D: rows in 3 groups, each row roughly a mix of its group's directions
D (102 x 10)
[[ 19   1  13   5   1  28 -13   8  11  10]
 [-17  16 -17 -12  25  -9   7   0  -9  -4]
 [  3  11   6  -2  30   5   7  10  -4  23]
 [ -5  16   3  12 -12  23   6   2  25   7]
 [ 11   7  17   1  22  -6  12  -1   2  25]
 [ 22  -8 -16  14  22 -10   3 -12   8   5]
 [ -9  27  21 -12   1   5   2  16  -3  12]
 [ 21   5  -5  12 -16   7  -8 -10  24  10]
 [ 19   5  -4  14   1  28 -15  -4  12  -6]
 [ 17  -7  26  -4   4   9  -8 -12   2  21]
 [ 23  -5   5  13 -11  11 -17  -7  21   3]
 [  0   7  -7  -9  -1  18 -31   0   7 -16]
 [  9 -33  -5   4  18  -9  -8  -5  -2 -10]
 [  7  18   3  15  14 -18  19 -12   0  13]
 [ 13   2 -19  10   0  12 -18   6  18 -18]
 [ 18  13   1   7 -12  -3 -16   3  29  -5]
 [ -3  -8 -11  -5  23   2   7  14 -28   2]
 [ -6  16  -4   5  11  17  11   3   8  30]
 [  0   1 -16  -3  16 -22  27   7  -3   3]
 [-11  22  15  -8 -10  11 -17  16   6 -10]
 [  2   5 -14  13 -19  15 -19  -7  13 -15]
 [-16  12 -18 -10   9  -5  22 -11 -15   0]
 [-12  31  -9 -18   8   6  -6  12   4  -2]
 [  0 -10  -1   0   2 -15  15  -9 -34  -5]
 [  9   0  14  -2  16  -5  17  -2  -3  30]
 [  9  -2  13   1  17  -7  16  -8 -12  27]
 [ 13  23   9  -2  21  12  -2  -1  12  17]
 [ 11  27 -13  -6  19  -6  -7  10  14   4]
 [ -1  13 -16  -2  18  19  14   4   4  21]
 [-23  -1  -7 -13  13 -17  -2  15 -11 -15]
 [ 29 -18 -13   0  -7  -1   6  -6  -4 -19]
 [-11 -13  13 -21   4 -21   0 -10 -17   4]
 [  8  24   3   9  10   5   0  -6  15  25]
 [ 21   6  -1  12  -4   4  -3 -33   8   4]
 [ -8   6   1  -9   7  -2   1  11 -36  13]
 [  3  -2   7   1  24  -4  17   4 -10  27]
 [-14   0  20  -8  15 -12  -5  22 -15  -5]
 [-10 -14 -21  -7  -2 -15 -10   0   2 -26]
 [ -2 -17   7 -10  -6 -28   0 -18 -14  -6]
 [-13  -2 -14  -3  14  -3 -12  15 -10 -27]
 [ -2   1  -9  -5  11 -22  24  19 -10  -3]
 [ 22  -7  11  16   9   5  16  -9  -3  21]
 [-17   3  -4   9   7 -29  15  -5   0  17]
 [  1 -15  17   2  -2  21 -28  -5  -7   1]
 [-15 -15   2 -12   0 -28  10  -5 -18   1]
 [-17  11   9 -23   2 -17   7  12 -15   7]
 [-19 -18 -14 -10  -1   0   2  24 -10 -10]
 [-11  18 -12  -7  17  -5  -2  21   0 -19]
 [ -6   6 -18   0  -2 -26  24   4   3  11]
 [ -3  -5  17  11 -19 -15 -15  -6  14 -18]
 [-11   0  -2  10  16   0  17   9 -19  24]
 [-26   5   6 -22  -2  17 -15  -5  -7  -1]
 [-16  -7 -18  -7  12   8   0  19 -22  -6]
 [ -6 -13  28 -12   3 -12   2   9 -19   8]
 [-13   1   7 -21  -8  -9   3 -18 -14 -22]
 [ 13   2  21  10  -8  19  12  -8  -4  21]
 [-18  -5  17 -14   1 -18  20  -2   7  14]
 [-13  15   2  -6   9  -9  26   9 -11  18]
 [  1   2  23   6  -9  -9  16  -5   0  27]
 [ -7  18 -24  17  11 -11  15   5   7  -4]
 [  1  -5   3  -6  -2  31 -23  -1   2 -15]
 [-14   2  -8 -10  14 -17  23  11 -18   1]
 [  0  13   9   2   1  -7  12  19  23  21]
 [ -7   1  24  -6  14   8  -2  27 -11   6]
 [-24  -5  -9 -21  -2 -16  -4   3 -15 -14]
 [ 17  23  -2  12   3   6  13  21  -8   9]
 [ -6  -1  11 -14 -20  -9 -14   4  -2 -27]
 [  6   2  15   4  15   2  13  -4 -10  32]
 [ 16 -11  -9  22  -2  20 -13 -16  -2  -5]
 [ -9  -3  -6  -3 -14  15 -24   9   8 -22]
 [ -3   3  -8  12 -14  12 -23   4  25   4]
 [-29  -3   8  -5  19   8   2  -3 -21   0]
 [ -2  -1 -26  -9  14 -15  15  12   1 -15]
 [  7  -1  -2  -1 -29  15 -13 -16  14  -8]
 [-15   3  22 -11   5  11   6  -2  -3  27]
 [ -3 -11 -23   5  22  13  14 -15  -6   7]
 [ -9 -15  18  -3  -6 -21  -2  23  -9  -9]
 [ 24  13  10  11   0  22  -9  -5  16   3]
 [ -3  -5  -7   3 -16  15 -22 -20  11 -15]
 [ 21  -4  24   6   5  -2  10 -14  -6  19]
 [ -3   8  21 -10  -2 -19  13   2 -16  21]
 [  1  26  -3   6 -11   1   7  22  19   7]
 [ 28 -15  -8  13  20  -9  -2   7   6   2]
 [  6  14  10   3 -15  14 -17  -6  27   2]
 [ 10 -12  -9   3  -8  -2 -24 -11  12 -23]
 [  5  -6  -8   2  16 -14  30   4 -12  12]
 [ 12   4   1   6  15   6  24   7  -2  27]
 [  5  -5  -2  11   9  -1  27   0  -3  28]
 [  8 -10 -20   0 -11  -4 -10 -20   5 -24]
 [-15   0   0  -3 -28  -4 -11   7   1 -25]
 [ 16  20   4   8 -12 -15  25   5   3  -6]
 [  5  -6 -15 -11 -20  13 -12  -2  19 -18]
 [  4  -7  12  -2 -26  11 -22 -13   5 -12]
 [-21   5   0 -19   6 -12  15  13 -20   2]
 [ -3  -1  24  -4 -29 -11   4  -9  -9   5]
 [-17  -1 -19 -17  -2  -5  -9   6  -3 -26]
 [  0  28   3   9 -15  25   2   3   1   3]
 [ 10  23  -5  -2  15  11  11   8   8  23]
 [  7  -6   2  -1 -17  28  -4  -6  11  22]
 [-10  -1  13 -14  19 -12   6  20 -20   2]
 [ 18   8  23   5 -10 -12   4  -8  15  17]
 [-16  11  -5 -12  16 -13  20  13 -15   4]]

one row of each group, then the others: which group is each in?
[  7  -2 -19  18 -10  18   0 -23   1   9]  V
[-17  -4  -2   2 -14  -7  14 -28 -15  -4]  G
[-20   0  -4 -29  11  -3  -7   7 -13 -12]  X

[  9  -3   7   2  -4  25 -29 -12   5  -5]  V
[-15   2  -5   1 -29   4 -12   5   2 -23]  V
[ -4 -19 -11 -16  19 -19  -9   8  -8  -9]  X
[ 12 -16  22   1   4 -11  -1 -18   0  20]  X
[  7 -18   3   7   0 -12  18 -18 -16  18]  V
[ -3 -22 -16  10  21  16   8  -9  -4   9]  G
[ 22 -13  10  -2  -4 -15  -2 -20  18  -7]  V
[  9  -9 -13  12  30 -10  -2   8  11  11]  G
[  1  -9  26   7 -29  -2 -11   7   5   1]  G
[  2 -31   7  -2 -14   7 -21  -4   3 -10]  V
[  6 -15  -5  20  19 -14   9 -16 -13   8]  V
